One turn moves every row onto another: examples first, then more rows asked
q_390: [  6.2   6.4  12.1   0.3  16.1  16.3  32.8  -8.0 -13.2 -13.7   6.7   2.5
  23.4  -2.0  -4.5 -30.5  12.8   1.3  -5.2 -10.4  25.2]
q_901: [  3.9  10.3  -2.3 -18.5 -17.8  20.0  19.8 -12.6 -10.7   0.7  -4.0 -21.3
   3.9  -6.7  -6.2 -14.0   3.5  47.0 -19.3 -13.0  16.0]
q_279: [ -2.8 -12.2 -12.9  10.2 -27.6  -3.5   0.6   8.2  14.3   6.0  16.1  17.4
   1.8  15.5  33.5  25.6 -21.2   4.2   2.7 -21.1  14.2]
q_381: [  0.8  11.9  11.5  -5.8  25.8   7.0  27.7  -8.4 -22.9 -15.0  10.7  -8.4
  -8.8  12.1 -28.2  -3.2   6.6   5.7 -24.7 -16.8  -9.1]
q_181: [-14.0  -9.3 -14.1   2.6  -6.2 -16.4  -5.3   0.6   5.3   3.5  13.5  12.6
  -8.3  20.6  33.7  37.5 -24.8  -9.6 -10.0 -11.3  -0.4]
q_824: [ -8.1   5.8  -2.9 -18.3 -11.0  25.3  -4.6  -7.7  -4.2  16.0 -21.7 -28.4
  18.1  -1.5  -1.8 -24.6  18.1  31.5 -15.7   9.8  16.6]
q_422: [  8.5  -3.4  16.6  -5.6  -3.4  -7.1  31.1  13.8 -26.0  26.5  -6.1 -19.4
  30.6 -17.9  -2.7 -15.6  13.3  15.9  15.2   9.2 -10.4]
q_305: [-13.3 -12.0 -12.0  11.1 -16.4  -6.6 -15.0  13.7   6.3  10.4   7.5  20.3
 -10.7  18.2  23.0  39.2 -20.1  -0.7 -10.3 -12.4  -4.5]
q_274: [ -8.6 -13.8 -16.6  11.7 -13.8 -12.3   0.9  -4.4   6.8  -2.0  17.2  17.3
   6.3   6.6  42.0  23.6 -24.2  -9.3  -4.0 -16.8  17.3]
q_206: [-20.5 -13.7 -12.7   7.9  -6.2 -13.5 -12.9   1.1   8.1   8.1   4.1  18.2
   8.4  13.0  45.4  24.0 -18.5 -17.7  -1.3  -0.4  11.6]
q_237: [ -3.1  15.9   2.0 -24.0  -2.9  15.6  -3.0  -5.7 -10.8   9.7 -18.5 -26.2
 -10.0   9.3 -15.1   0.3   8.8  41.3 -24.5   6.2  -7.1]
q_658: [-19.0 -18.4 -19.9  11.3 -21.7  -1.5 -19.2   8.5  13.8  15.8   4.9   8.6
   4.3  15.6  34.0  19.4  -8.4 -15.0  -1.3  -7.3  11.3]
q_954: [ 11.8  -5.3  12.6  -1.6  -8.7  -9.9  37.4  10.9 -30.6  23.3   2.9 -23.6
  15.2 -19.0 -11.7  -4.2  10.8  18.1   2.7  -7.1 -20.6]
q_747: [-13.6   8.2  10.5  -9.7  30.2  13.1   5.8  -4.8 -11.0   4.4  -6.6 -14.6
   9.7  24.7  -9.8 -23.4  23.2 -17.0 -10.0  15.4  -1.5]
q_269: [  4.5  -5.6  13.5 -13.5  -4.5 -12.8  27.3  11.6 -22.6  31.2  -5.3 -37.1
  14.7  -3.4  -7.2  -6.9  15.6  10.1   8.6   8.7 -23.1]

q_206 moves to q_181
q_901 moves to q_824
Now these:
q_279 moves to q_658
q_381 moves to q_390
q_422 moves to q_269

One turn moves every row onto another: examples first, then more rows asked
q_983: [  2.9 -14.6  -5.4   3.8  39.9 -38.3  -9.1  12.3   3.9  42.8  -8.7 -19.6
  26.6   4.9  -5.2  22.3  25.5  -3.0   7.3  -8.0  30.7 -20.8 -11.0 -29.6
   1.5   8.6   1.6]
q_772: [ 15.8  -4.5  -1.8   8.5  23.3 -10.5   2.6  -9.2  23.1 -15.4 -25.7   9.4
 -18.6  10.2  31.6  11.2 -13.5  -3.3 -15.7 -17.1 -13.4 -15.6  -0.6 -17.3
  24.0  18.5  -2.5]
q_708: [  6.5 -12.9 -11.5  21.7   4.9   1.1  19.8  -5.1  -9.4  29.1 -26.3 -32.2
   6.5 -18.6  -3.0  29.2  24.6  21.9  20.9  12.8  12.1   4.4 -18.9 -38.3
  -5.4  15.5   1.4]
q_364: [ 11.9  13.1 -19.5  -8.4  42.8 -10.4   0.8  -0.2  12.2  31.8 -24.4   9.9
  21.4   0.7 -16.3  33.7  33.6 -14.8 -14.0  -3.7   5.8   6.9 -18.3  -2.3
  -6.8 -10.5 -13.4]
q_227: [ 11.8  -9.1   1.6   2.4  -4.7 -29.1  -3.5  -4.8   0.6 -31.4 -35.1  -2.4
  -9.0  12.6  12.6   2.7 -34.2  -5.0 -22.8  -5.6  -2.7 -12.4   4.7  -7.0
  12.0  19.9  -2.7]
q_809: [ 13.0   6.0 -16.5   1.3 -38.2  -4.6  29.9 -10.2   6.2   8.5 -21.2 -25.7
  14.5  -4.7 -27.5  20.2  -2.4   5.1 -15.9   1.5  40.4  11.4 -15.4 -29.2
  -3.7  -4.0  -7.6]
q_25: [ 15.9  -6.5 -31.1  11.9  13.9  -1.9  10.1  -8.1   9.0  -8.1 -34.8   6.6
 -31.7  -2.6  26.5  -1.9  -2.1 -13.3   4.5  -1.2  -0.7 -12.4   2.9  -3.5
  32.3  19.7   7.4]
q_136: [ 39.3   6.8   5.6   8.5  10.1  -9.2   1.2 -13.6   8.2 -35.3 -17.5  -7.3
 -10.5   3.3  10.5 -11.7 -15.7   5.7   4.3  -7.8  -6.5  -6.7   5.5 -18.3
  26.3  13.5  -1.1]
q_423: [ 16.8  -3.8 -24.3  10.3 -21.8  -6.2  18.1  20.3  -1.4  23.0  -3.4 -32.7
  10.3  -9.3 -13.9  13.6 -20.7   2.0  -4.9   3.2  42.4   7.5 -11.4 -37.0
  -0.7 -12.2 -17.1]
q_510: [ 25.8 -29.2 -13.0   2.0   7.2 -20.4  12.9  13.9   1.3  23.8  -6.1 -36.6
  20.8   9.7  -8.4  10.0   8.5  10.9   2.8  -2.0  51.4 -21.3  -9.8 -45.8
   9.6   4.1   5.2]
q_343: [ 26.3  -9.5  15.2  -8.7  30.4   5.6   8.1  12.2  -3.2 -24.5 -20.1  12.1
 -11.8  -6.1  16.7  -1.3 -14.8  -5.3   7.9 -19.9 -16.1  -8.3   8.4  -6.3
  12.6  10.8 -11.0]
q_455: [  8.3  15.8 -11.9 -18.7  -2.7 -16.8   2.4  22.0   2.3  24.1  -6.1 -15.6
   9.2   8.5 -25.1  11.5 -12.3  -0.9 -19.3  -3.2  37.8   4.3 -27.7  -1.1
   5.3 -33.1 -29.8]
q_389: [ 12.8  10.3  -3.5 -16.8   6.4   7.9  25.5  10.0   1.6  16.5 -25.8 -19.3
  24.0  -3.6 -28.4   7.0  -3.6  12.5 -18.0  -1.0  12.0  14.7 -31.0   7.6
   5.8 -42.2 -20.6]
q_336: [  3.0 -22.1   3.2  -4.3  39.7 -23.9   2.5   4.6 -17.3  29.3 -36.8 -23.3
  26.3   0.3 -15.1  25.2  37.6  14.4  10.3   3.5  11.6 -15.4 -20.4 -10.2
  -5.7  12.8   9.1]
q_233: [ -1.9   8.2 -16.5   2.8   4.2  -0.7   1.1  15.0   2.2  35.0  -0.9  -6.6
  -7.8  -9.9  -6.6  20.5   0.0  -1.1   6.1   6.8  21.3  22.3 -15.5 -27.1
  -8.8 -20.9 -41.3]
q_748: [ 18.4  24.3  17.3   8.2   1.7 -28.3  -1.7  -3.7   3.2 -24.5 -19.1  -9.9
   2.1  -9.6  -1.2   0.9 -27.6  -7.9   0.9 -26.2  -4.3 -16.5  -3.8   5.4
  24.6  21.0   8.9]
q_38: [ 13.0  -4.7   2.5  10.6  19.9 -19.0   3.3  14.2  -0.2 -15.2 -28.8   4.1
   5.5 -13.9  16.3  13.2 -33.5 -20.9  -8.9 -25.0 -17.8 -15.5  10.3  -4.7
   8.1  23.9   5.9]
q_637: [ -2.0   8.7  -0.5   5.6  -6.9 -29.1  19.3  -9.4   1.9  -8.1 -32.1  -7.9
   7.9  -9.8   5.5 -22.7 -18.3 -16.3  10.0 -33.5   0.7 -13.2  11.2  -1.8
  25.3  15.2  17.7]
q_724: [ -8.3  -5.0  12.0 -17.1 -14.4 -12.4  24.4  -5.7  -5.1 -14.3 -32.0   0.9
 -17.1  -1.2   6.9 -25.4 -10.7  -4.1  15.9 -29.4   8.5 -11.1   6.5  -0.1
  22.8   9.9  -1.0]
q_622: [ 11.8 -17.2   0.4 -21.5  29.6 -16.1  18.1  -1.0  10.4  20.5 -35.3 -23.1
  33.6  23.0 -17.7  10.9  21.0  17.7 -26.0  -4.4  22.0 -16.9 -31.0  -0.7
  15.6 -22.2   2.9]
q_127: [  0.0 -19.5  -7.7  13.2   4.6 -10.4   9.4  20.2  -9.8  38.3  -3.0 -23.9
   4.9 -18.5  -2.3  25.6   6.8   0.6  23.8  -0.8  33.6  -1.6  -5.3 -46.4
 -11.1  11.3 -13.0]
q_604: [ 14.0 -11.0  29.4 -16.3   0.7 -15.9   2.7   2.3 -10.1 -34.5 -24.9  -2.6
 -18.7   6.3   4.9  -2.3 -15.7   6.4   6.5 -18.1   6.2 -21.9  -1.9  -3.3
  17.9  23.3  -4.7]
q_664: [ 23.3  -1.5   3.8 -26.5  10.8 -23.9  13.6 -13.8   9.9   7.9 -22.9 -18.4
  29.3  21.9 -34.4   9.6  33.6  10.4 -14.6  -8.3  43.1 -14.4 -20.7  -9.8
  11.1  -7.6   4.4]
q_116: [ 11.4  -5.1 -13.3  12.5   9.2  10.5  27.5   5.1   0.2  31.9 -15.1  -8.8
   9.6 -28.5  -7.4  41.2  27.6  -6.1  17.5  -7.2  18.4   6.3  -8.0 -36.1
 -14.7  17.9  -2.3]
q_930: [  0.0 -12.4  -7.3   3.9 -26.8  10.6  43.0   7.9  -0.9  22.0 -27.4 -34.7
  11.8 -14.6 -12.8  24.0 -10.6  17.9 -10.2  -1.9  26.8   4.6 -25.9 -23.6
   0.7 -10.0  -6.2]
q_780: [ 32.3 -24.2  -8.5  -3.5  -4.8 -14.1  26.3  -5.8  -4.6   3.7 -24.6 -30.9
  38.0   1.3 -29.0   8.3  16.7   6.5  -4.5   0.8  42.4  -7.0   1.0 -37.7
  -3.6   8.0  14.0]
q_947: [ -4.7  -0.1 -20.6   6.5  -0.1   1.4  10.4   6.1 -15.9  24.4 -35.0 -13.6
   2.2 -14.6 -12.4  27.4   2.1   9.9  -4.7  22.1  -0.7  27.8 -21.7 -10.8
 -19.2 -12.2 -28.2]
q_575: [ 18.2 -14.9  -9.6  -8.4  25.7   1.0  11.2   9.3 -13.0 -12.9 -32.4   8.9
 -24.5 -10.3  13.2  -8.9   3.7 -14.4  22.7  -9.6   2.6 -19.3   5.3  10.0
  24.8  19.8   6.8]
q_785: [  0.0  11.9  -7.2  -2.4  13.4 -12.5   7.8   2.7   0.1  -2.1 -30.9   7.9
 -25.9 -12.4  11.1   4.7  -2.9 -20.2  12.8 -22.9   5.0 -24.6 -10.6  24.0
  32.5  22.7  10.3]
q_757: [ -1.5  -1.4 -19.2 -10.4   7.4  12.8  16.2   8.8   0.0  26.4 -24.8  10.5
  -4.7 -10.4 -10.0  38.6  18.1  -6.9  -8.4   4.8  12.4  22.3 -15.1 -16.3
 -21.0  -7.5 -32.3]
q_89: [ 15.7   3.1  -4.8  -6.8   7.3  -9.9  17.0 -16.4   7.2 -18.3 -29.8   3.0
  -6.6   5.0   9.4 -38.0  -4.7  -3.6  10.4 -19.1  -4.5  -0.1  13.3  -5.9
  29.8  -5.0  -1.2]
q_372: [  4.9  -1.7 -28.6   8.3  10.8 -14.4   5.4   8.7  -7.4  -7.0 -41.1   8.9
 -13.0 -14.1  13.3   2.1 -21.5 -30.5  -2.9  -7.4  -5.7 -11.9   6.2  17.1
  19.4  18.4   7.2]
q_854: [ -2.6  19.0  -7.2  -5.1  32.6 -21.0  -5.9  -3.0  -0.5  32.1 -33.4 -10.2
  17.1   3.2 -20.1  26.2  24.2   7.7 -10.0   7.6  -0.5   6.4 -36.3  12.1
   0.4 -16.5 -14.0]
q_290: [  1.5   9.1  21.6  -0.6   7.1  -6.5   9.5   3.6  11.8 -10.7 -18.1   4.9
 -23.5 -10.1  19.8  19.3 -16.8  -5.4   4.4 -35.5  -5.1 -21.5 -10.3  -2.4
  21.1  25.1  -2.8]
q_91: [  0.5   2.6 -13.5 -13.0  40.1 -29.1 -18.4  15.1   5.2  36.3 -11.4  -0.3
  15.2  13.7 -12.4  15.9  14.2  -8.2 -11.5   3.7  17.6   3.8 -16.3  -7.8
  -2.6 -25.0 -29.6]
q_868: [  0.8 -22.2  -8.1  -7.8  35.3 -18.4  10.2   6.3   0.3  34.0 -29.1  -1.0
  23.1  -2.4  -8.4  43.3  38.5  -9.9  -3.3 -10.3  21.4 -16.3 -10.3 -20.7
 -12.8  22.0   7.3]
q_939: [ -2.6 -12.9 -11.8  -4.3  -0.6 -30.9  12.2 -16.1   7.6 -13.6 -44.2   1.6
  -1.2  15.5  15.8 -25.0 -13.2 -10.7 -11.5 -17.5  -0.1 -12.5  13.9  -6.4
  24.6   8.6   7.5]
q_725: [ 21.0 -27.8  -7.6   9.0  13.6 -10.5  33.9   5.4   1.0  21.4 -30.3 -42.6
  44.8  -6.8 -14.0  14.5   8.9  15.0  -5.4  -5.5  25.0 -16.4 -13.9 -30.1
   8.4   1.1  22.9]
q_781: [ 25.7  -5.1  -1.7 -22.7  31.8 -29.9  -3.1  18.4   3.0  23.8  -5.7 -22.8
  29.1  20.4 -25.0   3.6  15.2   4.9  -6.1  -9.6  43.2 -20.2 -20.6  -9.7
  15.1 -19.7  -5.8]
q_819: [ 17.4  15.7  -4.4 -25.9 -10.0 -11.6  16.0   2.0  -4.0   4.1 -24.0 -11.8
  29.2   2.7 -44.1   8.1   2.2  -3.5 -20.5  -2.6  31.5  13.4 -17.4   5.2
  -5.2 -24.9 -17.2]

q_664 moves to q_868
q_127 moves to q_423
q_622 moves to q_336
Now these:
q_748 moves to q_772
q_939 moves to q_575

